[[ -6.5  35.7 -44.3  60.7]
 [ -1.3 -23.4 -12.1 -48.4]
 [-20.4  25.9  -9.1  43.6]
 [  5.1   3.5 -70.0  11.7]]
=>
[[-23.4 -12.1]
 [ 25.9  -9.1]]

[[-15.1  16.7  26.6  52.0  12.8]
 [  2.4  -3.3 -14.6 -66.4  -2.5]
 [-19.8 -16.4  22.5  29.0  35.9]
 [ -6.4  -6.1   7.5  39.3  29.3]]
=>
[[ -3.3 -14.6]
 [-16.4  22.5]]

[[ -8.7  11.3 -32.0]
 [-51.7 -17.7 -34.3]
 [-12.5  40.3 -29.6]
 [  5.7  52.3 -37.8]
 [-13.4 -63.5  49.8]]
=>
[[-17.7 -34.3]
 [ 40.3 -29.6]]

[[ 20.7  -9.7  14.0 -19.3]
 [-19.0 -42.9 -19.0 -25.8]
 [  4.9  -6.7  60.8  33.8]
 [  3.0 -53.6  53.2  -8.8]
 [ 55.6  -6.2  36.0 -37.1]]
=>
[[-42.9 -19.0]
 [ -6.7  60.8]]

[[ -7.5  -4.1  19.8  -6.0  13.4]
 [-20.8 -23.3 -27.0 -18.3  -2.7]
 [ -1.4 -50.6   2.1  30.9  61.8]
 [  1.6   7.8 -32.8  -2.0  10.2]
 [-29.3  32.7 -26.7 -18.3   2.5]]
=>
[[-23.3 -27.0]
 [-50.6   2.1]]

[[ 14.0  62.5   7.8]
 [-17.5  25.0   1.2]
 [-24.8 -26.3   3.7]]
=>
[[ 25.0   1.2]
 [-26.3   3.7]]

[[ 54.3  60.4  17.4]
 [-23.5 -23.9  -7.0]
 [ -3.1  -8.0  -1.8]
 [  3.4 -41.9  -1.0]]
=>
[[-23.9  -7.0]
 [ -8.0  -1.8]]
---
[[ -6.2 -41.9  27.1  37.9  -7.0  23.9  22.8   0.6  18.6 -46.4  40.9   8.9
   11.1  49.1  -7.6]
 [  9.8   0.9  43.4  28.9  15.9   7.1  23.8  27.9  43.8   2.2  22.7 -27.3
   26.1  45.5 -32.9]
 [ 11.8  18.9 -48.5 -31.1  19.3  -2.1 -63.8 -22.9  52.9  30.8   9.5  28.1
  -29.5 -34.2 -40.5]
 [ 44.3  15.9  39.1 -35.0  -0.8 -10.0 -10.6  43.0 -40.1  36.5 -15.0 -37.5
   31.7  -3.9  59.4]
 [ 24.5  32.5 -47.3 -60.9  31.2  32.8 -58.5  -1.2 -14.2  32.7 -64.7  48.6
  -11.6 -55.7  29.7]
 [ 69.8  30.8 -12.5 -56.8  38.5  38.9 -62.9  42.7 -57.2  56.7 -51.9  -2.3
   37.7 -34.8  63.2]]
=>
[[ 69.8  30.8 -12.5 -56.8  38.5  38.9 -62.9  42.7 -57.2  56.7 -51.9  -2.3
   37.7 -34.8  63.2]
 [ -6.2 -41.9  27.1  37.9  -7.0  23.9  22.8   0.6  18.6 -46.4  40.9   8.9
   11.1  49.1  -7.6]
 [  9.8   0.9  43.4  28.9  15.9   7.1  23.8  27.9  43.8   2.2  22.7 -27.3
   26.1  45.5 -32.9]
 [ 11.8  18.9 -48.5 -31.1  19.3  -2.1 -63.8 -22.9  52.9  30.8   9.5  28.1
  -29.5 -34.2 -40.5]
 [ 44.3  15.9  39.1 -35.0  -0.8 -10.0 -10.6  43.0 -40.1  36.5 -15.0 -37.5
   31.7  -3.9  59.4]
 [ 24.5  32.5 -47.3 -60.9  31.2  32.8 -58.5  -1.2 -14.2  32.7 -64.7  48.6
  -11.6 -55.7  29.7]]

[[-17.2  -3.1  -4.1  -2.8   1.8   9.5   7.8]
 [-31.2  16.5  64.6  50.7  69.6  -7.6 -20.0]]
=>
[[-31.2  16.5  64.6  50.7  69.6  -7.6 -20.0]
 [-17.2  -3.1  -4.1  -2.8   1.8   9.5   7.8]]

[[ -5.3  59.9  32.1]
 [ -2.1 -23.2 -61.3]
 [-29.4 -62.1 -49.9]]
=>
[[-29.4 -62.1 -49.9]
 [ -5.3  59.9  32.1]
 [ -2.1 -23.2 -61.3]]

[[ -9.8  69.9 -16.8]
 [-36.5  23.5  55.0]]
=>
[[-36.5  23.5  55.0]
 [ -9.8  69.9 -16.8]]

[[ 17.5  18.4 -61.4   5.0  56.4 -61.4 -16.2  -5.0]
 [-35.1  50.7 -12.5 -39.3 -12.3 -12.5  12.1  22.2]
 [-13.0 -10.7  58.5  -8.9 -58.3  58.5  -5.6 -10.1]
 [ 16.7  55.1  48.1  73.7  -7.7  48.1  30.9 -37.9]
 [ 15.9  56.2  42.7  50.5  28.1  42.7  34.3 -45.0]
 [-54.1  44.6 -19.2 -40.8  25.1 -19.2  15.4  26.7]
 [-44.1  13.6 -55.3 -65.9 -11.4 -55.3  55.7 -13.0]
 [-11.2  -9.1  59.2  -9.9 -55.5  59.2  -9.7 -11.0]
 [ 26.7 -41.8  -6.9  -0.7 -44.4  -6.9  -5.6  55.0]]
=>
[[ 26.7 -41.8  -6.9  -0.7 -44.4  -6.9  -5.6  55.0]
 [ 17.5  18.4 -61.4   5.0  56.4 -61.4 -16.2  -5.0]
 [-35.1  50.7 -12.5 -39.3 -12.3 -12.5  12.1  22.2]
 [-13.0 -10.7  58.5  -8.9 -58.3  58.5  -5.6 -10.1]
 [ 16.7  55.1  48.1  73.7  -7.7  48.1  30.9 -37.9]
 [ 15.9  56.2  42.7  50.5  28.1  42.7  34.3 -45.0]
 [-54.1  44.6 -19.2 -40.8  25.1 -19.2  15.4  26.7]
 [-44.1  13.6 -55.3 -65.9 -11.4 -55.3  55.7 -13.0]
 [-11.2  -9.1  59.2  -9.9 -55.5  59.2  -9.7 -11.0]]

[[ 63.2 -40.8  -8.2 -72.1 -47.2 -21.2  45.4 -31.9 -45.0]
 [-36.2  26.1  13.6  44.9  37.3  18.7 -34.1   6.0  29.9]
 [-65.2  30.8  32.5  68.5  66.0  32.8 -61.1  19.5  48.7]]
=>
[[-65.2  30.8  32.5  68.5  66.0  32.8 -61.1  19.5  48.7]
 [ 63.2 -40.8  -8.2 -72.1 -47.2 -21.2  45.4 -31.9 -45.0]
 [-36.2  26.1  13.6  44.9  37.3  18.7 -34.1   6.0  29.9]]
